In the data rows, zero lies at 4.5, halfway between 4 and 5.
In the table below, every row is followed by its label. The labels come from one hidden rule.
[3 1 5 7 7 4 5 9 4 1 3 6 9 5 9 5 2 2 3 4 3 8 4 6 2 5 2 0 9 9 4 1 4 5 7 5 7 4 6 6 0 1 3 6 7 3 4 7 5 1] z266
[4 8 4 4 1 5 4 4 5 8 3 0 1 4 2 4 5 2 7 6 5 3 4 4 6 3 5 6 0 3 4 6 4 7 4 1 4 5 4 1 6 9 4 3 4 4 5 4 4 7] z943
[5 6 4 5 2 4 3 4 5 7 6 1 2 5 2 4 6 5 6 5 5 2 4 3 5 3 6 9 2 1 5 2 5 4 2 5 3 7 5 3 5 9 4 2 4 4 4 4 6 6] z853
[5 4 4 5 7 5 5 5 4 3 4 3 5 4 7 5 4 3 8 4 4 4 6 6 3 5 3 3 7 6 3 4 6 5 4 4 3 4 4 7 3 2 6 5 5 5 6 5 3 4] z943
[5 1 5 2 9 3 6 6 4 3 7 9 9 4 5 6 3 6 3 2 4 5 3 5 2 6 4 2 8 5 5 5 5 5 3 6 4 1 5 9 4 1 5 5 6 5 5 5 6 0] z541
[4 6 4 6 4 5 4 3 5 5 4 0 2 6 2 4 6 4 5 6 6 3 4 4 5 4 6 7 0 3 4 6 4 4 1 6 5 6 4 2 5 6 6 4 2 4 3 3 5 5] z625
[4 5 4 4 0 5 3 2 4 4 5 1 3 5 8 5 5 2 0 5 4 5 4 5 4 5 7 5 1 3 5 3 4 5 5 2 5 5 4 2 6 3 4 4 5 5 5 5 7 2] z625
[4 6 4 6 8 5 4 3 5 4 3 4 5 5 2 4 4 5 2 5 5 3 5 4 4 4 7 5 2 2 5 6 4 5 2 5 5 5 4 4 8 5 4 4 4 4 4 5 6 6] z853
[4 2 5 3 6 4 5 7 3 4 2 8 8 5 6 4 4 7 4 4 4 8 4 5 3 5 5 3 8 9 4 3 5 5 3 5 6 3 5 7 1 2 3 6 6 4 5 7 7 1] z266
[6 0 5 2 7 4 7 0 4 3 6 7 4 3 2 4 4 5 8 4 5 3 4 5 3 6 3 3 2 2 6 8 5 2 3 3 2 3 2 4 6 4 6 4 5 5 6 4 3 5] z43
[5 2 5 5 5 5 5 6 4 6 5 3 7 5 5 4 4 2 0 3 4 5 5 4 5 4 7 3 5 6 4 5 5 5 3 6 4 5 6 1 4 5 4 3 5 4 4 5 8 5] z43
[4 9 4 5 0 5 3 4 7 7 3 0 0 5 3 4 6 2 2 7 5 4 5 2 6 2 5 6 5 3 3 0 4 5 2 3 6 7 4 0 3 8 4 2 4 4 3 3 6 7] z625
[4 3 6 4 2 4 5 3 4 7 6 7 3 5 1 4 7 8 0 5 6 2 3 3 6 5 9 6 0 4 6 7 3 5 3 9 6 5 4 6 9 9 5 2 4 5 5 4 4 6] z266
[4 7 4 6 0 6 4 5 5 3 4 0 2 5 4 5 3 4 6 5 5 2 4 4 5 4 3 3 5 3 4 3 5 6 6 4 4 5 5 4 1 4 4 5 5 4 5 4 2 5] z943
[4 6 3 6 2 5 3 5 5 8 4 2 0 5 5 3 5 3 6 6 6 7 6 4 5 3 3 6 6 4 4 3 4 8 8 6 6 5 5 0 2 5 3 4 5 4 3 4 5 8] z853
[4 3 5 6 6 4 4 7 5 4 5 4 3 5 8 3 5 6 5 6 5 6 4 5 5 4 8 4 6 4 4 1 3 6 7 3 6 5 5 3 6 5 4 5 5 2 5 5 5 4] z625
[4 5 4 4 4 5 4 7 5 3 5 8 5 4 7 5 3 5 8 4 4 6 4 5 5 5 1 2 6 4 3 3 5 5 7 6 6 4 4 5 2 3 4 6 5 4 6 5 5 5] z625
[5 7 5 7 5 5 5 4 5 3 4 6 5 4 6 6 3 4 5 4 4 6 7 4 3 4 2 3 8 6 4 5 5 5 6 1 5 6 4 3 3 2 5 6 5 5 5 5 4 5] z943
[4 6 5 2 5 4 5 4 4 6 7 9 9 6 6 3 7 5 2 3 5 2 1 5 4 4 7 3 6 5 5 5 4 4 3 7 5 3 6 4 3 3 4 5 4 5 4 5 6 6] z541
[5 2 5 2 6 4 5 1 4 6 9 5 5 4 1 4 5 5 5 4 5 2 3 3 4 5 7 6 1 5 6 6 5 3 4 8 4 3 5 4 5 9 5 4 4 4 5 4 5 3] z541
[4 7 4 3 5 6 5 5 7 3 2 1 1 6 5 4 4 3 4 6 4 7 4 5 4 2 1 5 7 4 4 2 4 4 5 1 5 7 5 4 3 5 3 4 4 4 4 4 4 5] z541
[5 1 4 5 9 5 4 4 5 3 8 4 7 5 7 5 3 5 6 4 4 6 5 5 3 3 1 4 4 7 3 5 4 4 8 6 4 4 4 5 3 4 5 6 5 4 5 5 3 2] z943
[7 1 4 3 6 6 6 0 3 5 9 6 3 3 0 5 2 7 6 2 6 1 5 5 4 8 2 7 0 0 6 8 7 1 3 5 0 6 3 8 9 3 7 3 2 7 7 3 0 6] z43
[4 4 5 5 7 4 5 6 3 1 6 6 4 3 7 6 3 4 6 1 5 6 7 7 4 5 2 4 6 9 5 4 6 5 6 2 4 3 3 9 3 0 5 6 4 4 6 5 2 2] z943
[5 3 5 2 7 4 4 4 5 6 3 7 7 5 5 5 4 5 4 5 5 2 5 5 5 6 3 5 3 2 4 4 5 5 3 2 3 4 4 7 6 5 5 4 5 5 4 5 6 5] z943
[4 7 4 3 1 5 4 2 6 5 3 3 0 5 4 3 6 4 6 6 6 4 6 4 5 3 3 7 4 3 4 5 4 6 5 3 5 6 4 3 7 6 4 4 3 5 4 5 4 7] z853
[4 5 4 3 2 4 4 4 5 5 3 3 4 4 1 4 6 3 5 5 4 2 3 5 5 5 5 4 6 5 5 7 3 3 7 5 6 5 5 4 5 4 5 5 4 4 4 5 5 3] z266
[5 5 5 4 6 4 3 7 5 3 5 7 6 6 9 4 6 2 4 3 3 8 3 5 5 4 3 2 8 7 4 4 3 6 4 7 4 3 5 4 1 4 4 5 5 3 4 6 6 5] z625
[4 4 5 3 5 4 4 1 5 7 5 7 3 6 4 3 7 3 1 4 5 0 2 3 7 3 8 4 1 4 5 3 4 5 1 6 6 5 5 4 6 8 4 3 4 4 3 4 6 7] z266
[4 4 4 2 2 5 5 2 5 5 4 4 4 4 4 4 6 3 6 3 5 6 4 5 5 4 4 4 5 3 4 3 4 5 4 6 4 5 5 4 4 7 5 4 6 5 4 4 4 6] z43
[4 4 4 6 2 5 5 5 5 4 5 8 6 3 5 5 4 6 4 5 4 6 5 5 4 5 5 3 3 6 5 5 4 6 5 5 4 6 5 4 1 4 4 4 5 4 4 4 6 5] z43
[6 3 4 5 3 5 4 1 4 3 5 7 5 4 4 4 4 6 6 5 5 3 5 4 6 5 5 7 2 0 5 7 5 3 2 4 4 3 4 4 6 5 5 4 5 6 5 4 3 3] z943
[4 3 5 2 8 4 5 1 4 5 5 5 3 4 3 5 4 5 5 4 6 3 5 5 4 7 4 5 3 3 4 6 5 5 5 7 3 3 5 6 6 4 5 4 4 6 4 4 4 3] z43
[3 5 4 7 4 4 4 7 5 3 2 2 5 5 9 5 5 3 3 6 4 7 7 5 5 4 2 4 8 7 5 3 5 5 7 3 5 6 6 2 2 6 4 5 5 4 5 5 5 4] z853
[6 2 6 2 5 4 5 3 3 5 5 7 5 4 5 4 6 7 7 2 4 3 2 4 4 5 6 5 2 3 5 6 5 3 4 7 6 5 5 5 9 9 5 3 6 6 5 4 6 5] z266
[4 8 4 7 3 5 4 8 5 2 0 7 6 4 7 5 4 1 4 3 4 5 5 5 4 3 4 4 9 6 3 2 4 5 8 5 6 2 5 1 1 2 3 5 5 3 3 5 4 3] z625
[3 5 4 5 4 5 4 5 6 2 2 2 0 5 4 4 3 2 8 5 5 4 7 5 5 4 4 5 3 3 4 5 4 4 7 3 3 4 4 3 3 5 5 5 4 5 4 5 3 5] z943
[4 5 5 7 6 4 3 5 4 4 4 8 5 5 8 5 4 4 5 5 5 8 3 5 3 6 4 4 7 6 4 6 5 5 6 6 5 3 5 5 3 2 3 6 5 4 5 5 4 3] z625
[6 1 6 6 8 5 5 5 5 5 6 3 9 4 4 6 5 7 5 4 5 5 4 5 4 5 7 3 4 2 4 7 4 5 4 6 5 5 4 7 2 7 5 6 4 5 5 5 5 4] z541
[6 5 5 7 3 5 4 6 4 4 2 4 3 5 8 5 4 5 6 6 4 5 5 5 4 4 5 5 8 4 4 3 4 4 5 6 5 4 5 4 4 4 4 5 5 4 4 4 6 3] z853
[5 4 5 1 6 4 3 5 4 4 5 8 6 5 7 6 4 4 2 3 3 3 2 4 4 5 6 4 4 5 4 6 5 4 4 4 7 6 4 5 3 2 5 4 6 5 5 5 4 4] z266
[6 4 4 1 5 5 6 3 5 2 6 5 8 3 4 6 3 8 5 5 5 6 5 5 3 5 4 4 4 4 4 7 7 4 5 4 5 1 4 5 7 1 5 5 4 6 6 5 5 3] z43
[5 3 3 2 3 5 4 2 4 5 5 1 2 5 1 5 5 5 6 5 5 2 4 3 5 6 7 7 3 0 6 7 5 3 2 6 2 6 4 3 6 8 6 4 3 6 6 3 1 7] z943
[6 2 5 2 5 4 6 4 3 5 4 7 8 3 5 5 3 4 3 2 4 2 2 4 4 5 6 3 3 5 5 9 5 5 1 5 3 5 4 7 9 5 6 6 4 5 6 5 4 1] z541
[6 2 5 3 8 3 5 8 3 4 7 9 9 4 8 4 5 7 3 3 3 6 3 6 2 6 2 1 9 9 5 8 4 4 6 6 5 3 5 7 5 0 5 6 5 4 4 5 5 3] z541
[5 0 5 1 6 4 5 4 3 7 6 8 8 5 9 3 6 6 0 5 4 3 0 3 5 5 8 2 6 7 6 5 3 3 4 9 5 5 6 4 4 5 4 4 5 4 3 5 8 3] z541
[4 1 6 4 5 4 4 5 3 5 5 8 9 3 5 3 4 4 2 6 4 5 4 5 4 4 4 4 4 6 4 6 4 3 2 7 6 2 6 7 5 5 4 5 5 4 5 5 5 3] z625
[3 8 4 6 6 4 2 5 6 5 4 0 7 5 3 4 5 3 7 7 4 5 5 5 5 2 4 7 7 4 3 3 4 5 6 2 5 5 4 0 1 3 3 4 4 4 4 5 4 6] z853
[5 4 5 4 3 4 3 7 4 6 5 6 6 5 3 3 6 4 4 7 4 3 5 4 6 3 7 4 3 6 4 5 3 6 2 5 6 7 6 3 3 6 4 4 5 5 3 4 8 6] z625
[5 7 4 7 7 5 7 4 4 2 2 6 4 3 7 8 0 5 9 4 3 6 5 7 4 5 2 4 5 8 4 4 5 5 6 2 2 5 4 6 8 1 4 6 4 5 7 5 2 3] z43
[5 3 4 4 4 6 5 2 4 4 6 2 3 3 2 5 4 4 9 5 5 4 6 5 4 5 5 7 4 0 5 7 6 4 4 0 1 4 2 4 5 3 5 4 2 7 6 3 3 6] z943
[4 6 6 5 3 4 3 7 5 6 4 0 8 5 7 4 6 3 0 6 5 4 2 4 5 3 6 3 6 3 4 4 2 7 5 6 6 5 6 4 0 8 4 5 5 4 3 6 8 5] z266
[4 9 4 9 3 5 3 6 6 2 2 0 2 5 8 6 3 2 5 5 4 6 5 4 3 3 1 6 8 9 3 0 4 6 9 3 5 4 5 2 0 4 3 4 4 3 4 5 4 4] z853
[3 7 5 3 5 5 4 7 4 4 3 5 4 4 5 3 3 4 5 6 4 8 5 5 4 3 3 5 4 4 5 3 4 6 6 3 4 7 4 4 0 6 5 4 4 6 4 5 7 4] z943
[3 7 4 6 1 5 3 4 6 6 4 2 0 5 5 4 7 3 6 6 6 6 4 4 6 3 6 6 1 2 4 0 4 6 6 2 5 7 6 1 4 8 4 4 4 3 2 4 5 6] z625
Which label does each new row get?
[4 2 6 4 5 4 4 9 4 6 4 9 9 5 9 3 6 3 0 4 4 6 1 4 4 2 7 2 9 7 5 5 2 6 4 7 8 0 7 5 1 5 4 4 7 3 2 5 9 0] ~ z266
[5 5 4 4 3 5 3 4 4 4 4 5 1 4 3 4 5 5 4 7 5 3 6 4 6 5 5 6 2 7 4 4 3 6 4 5 5 7 5 2 3 7 4 4 5 4 3 3 6 7] ~ z853
[5 6 6 3 4 5 4 4 5 6 3 7 6 5 4 3 5 5 3 5 5 5 4 4 4 5 7 4 2 3 5 7 6 2 3 7 4 6 4 5 7 5 5 4 4 3 5 4 4 5] ~ z943
[3 2 6 2 9 3 4 7 4 5 4 8 9 4 9 5 5 5 1 3 4 5 2 5 4 6 5 0 7 9 4 5 4 6 3 9 6 1 6 9 2 2 4 4 7 4 4 5 8 1] ~ z266
[4 3 4 7 7 4 3 7 5 4 4 5 7 5 6 5 3 3 4 4 4 6 4 5 3 4 4 0 9 7 4 5 5 5 8 5 5 3 5 6 3 2 4 5 5 4 4 6 6 4] ~ z625
[4 8 4 4 1 4 4 5 6 8 3 2 6 5 4 4 4 1 3 5 5 3 6 4 5 3 4 6 0 4 4 4 4 6 4 1 5 6 5 1 5 7 4 4 4 4 4 4 4 6] ~ z853
[5 2 6 1 5 3 5 7 3 7 7 8 7 5 5 4 6 7 2 3 5 2 2 5 3 5 9 2 5 4 5 8 2 4 4 9 7 3 6 9 1 4 5 4 5 3 4 5 5 1] ~ z266
[6 0 5 3 7 5 7 3 3 3 7 7 6 3 3 5 5 7 8 3 4 3 3 5 4 8 8 5 4 2 5 6 6 2 1 3 1 3 3 6 9 3 7 5 3 6 6 5 0 4] ~ z43
[4 6 4 6 3 5 3 5 5 5 0 2 0 6 4 4 6 3 1 6 4 6 4 5 5 2 4 4 7 4 3 3 4 5 8 3 5 5 6 4 0 3 3 5 5 4 5 4 6 6] ~ z625
[6 1 4 5 5 4 7 3 5 3 7 3 4 4 3 6 3 6 8 3 5 4 6 5 3 6 2 6 3 2 5 7 6 4 4 3 2 3 4 6 9 3 5 6 3 6 5 4 0 5] ~ z43
[5 5 4 5 5 5 4 5 4 6 9 9 6 5 4 4 6 5 5 4 5 2 4 4 5 5 5 4 4 5 5 5 5 3 4 2 4 4 5 4 7 5 5 4 4 5 5 4 4 6] ~ z943
[5 3 5 2 6 4 5 2 6 8 8 5 7 5 5 3 6 6 1 6 5 2 3 3 7 3 8 6 2 6 4 4 4 4 5 9 5 5 4 8 6 6 5 4 5 4 3 4 6 4] ~ z541
[6 4 5 2 9 5 7 1 4 5 9 9 8 3 0 5 5 7 6 2 4 2 5 4 3 8 5 5 0 0 6 7 7 1 4 6 1 5 4 6 9 3 6 4 3 7 6 4 1 2] ~ z43
[3 6 5 9 0 6 3 6 6 4 1 4 3 6 3 6 3 3 5 6 5 6 8 4 4 3 2 5 6 8 3 2 4 7 6 4 6 7 3 1 3 5 4 4 4 3 5 4 4 7] ~ z853
[3 4 5 3 2 4 4 5 4 7 2 6 4 6 6 3 6 3 0 6 4 5 5 4 6 3 2 6 5 3 3 3 3 5 5 5 6 5 6 2 0 5 4 5 5 2 4 5 8 4] ~ z625
[5 2 6 1 7 3 5 7 3 3 5 8 3 4 5 4 6 7 1 3 4 3 3 4 3 4 7 3 3 6 5 6 4 4 5 8 5 2 5 9 5 3 5 6 6 5 5 4 6 4] ~ z541
[6 2 3 3 3 4 4 4 4 3 5 6 8 4 0 6 5 5 2 5 5 4 6 4 4 5 4 6 2 3 5 3 5 3 2 5 3 4 3 1 9 6 5 4 3 5 6 4 5 6] ~ z943
[5 3 4 7 5 5 7 3 4 4 7 6 5 4 3 6 4 5 8 4 4 5 5 5 4 5 4 5 2 5 4 6 5 4 5 3 4 4 4 5 8 2 5 6 3 6 6 4 1 4] ~ z43
[4 5 4 4 7 4 5 6 6 2 4 5 4 4 6 5 3 5 6 5 4 7 3 5 4 4 2 4 9 8 5 5 5 6 3 3 5 4 5 7 3 3 3 4 5 3 5 5 4 3] ~ z541
[4 7 4 7 2 5 4 5 6 4 1 3 4 4 4 5 4 5 7 5 5 5 5 5 5 4 3 5 0 6 4 3 4 2 6 2 4 6 5 3 1 2 4 4 5 4 4 4 6 7] ~ z943
[4 5 3 4 2 6 3 3 6 8 2 0 0 6 0 5 6 3 4 6 5 6 6 4 7 2 5 7 5 2 4 2 5 7 5 3 5 8 4 0 4 5 4 4 5 3 3 4 5 8] ~ z853
[5 3 6 2 6 3 5 6 3 5 3 4 9 5 4 4 6 5 4 3 4 7 3 4 6 6 5 4 6 7 5 4 4 3 5 7 7 1 6 8 5 3 4 5 5 4 5 5 7 3] ~ z266
[5 7 4 4 4 5 5 3 6 5 5 1 0 4 2 5 4 5 6 5 5 6 5 3 4 5 4 6 3 0 4 4 5 4 5 2 4 6 3 0 6 5 4 3 3 5 4 4 3 6] ~ z43
[5 2 5 3 8 4 5 6 3 5 5 6 7 4 8 4 5 6 4 3 4 3 5 5 3 7 6 6 6 5 5 7 5 2 2 5 4 3 5 5 4 4 6 5 3 6 5 5 3 4] ~ z43
[5 2 5 2 9 3 6 5 3 5 6 6 9 4 7 4 5 7 3 3 4 2 3 5 3 7 9 5 5 6 5 6 5 3 3 8 4 1 4 8 8 3 5 5 5 5 6 5 6 4] ~ z541
[3 6 6 8 4 3 3 6 4 6 0 2 4 5 8 3 5 2 0 6 3 9 3 4 5 2 4 2 9 4 4 3 2 7 7 4 5 6 6 5 1 3 3 4 6 3 3 5 8 7] ~ z625
[5 3 5 3 6 5 5 2 3 4 4 1 5 4 2 4 4 5 7 4 5 5 4 4 5 6 4 4 2 5 5 6 4 4 5 4 5 2 5 4 7 6 5 4 3 4 5 4 7 3] ~ z541
Which column or columns does the hidden rule look at? Columns are counted from 0, in order:
6 22 36
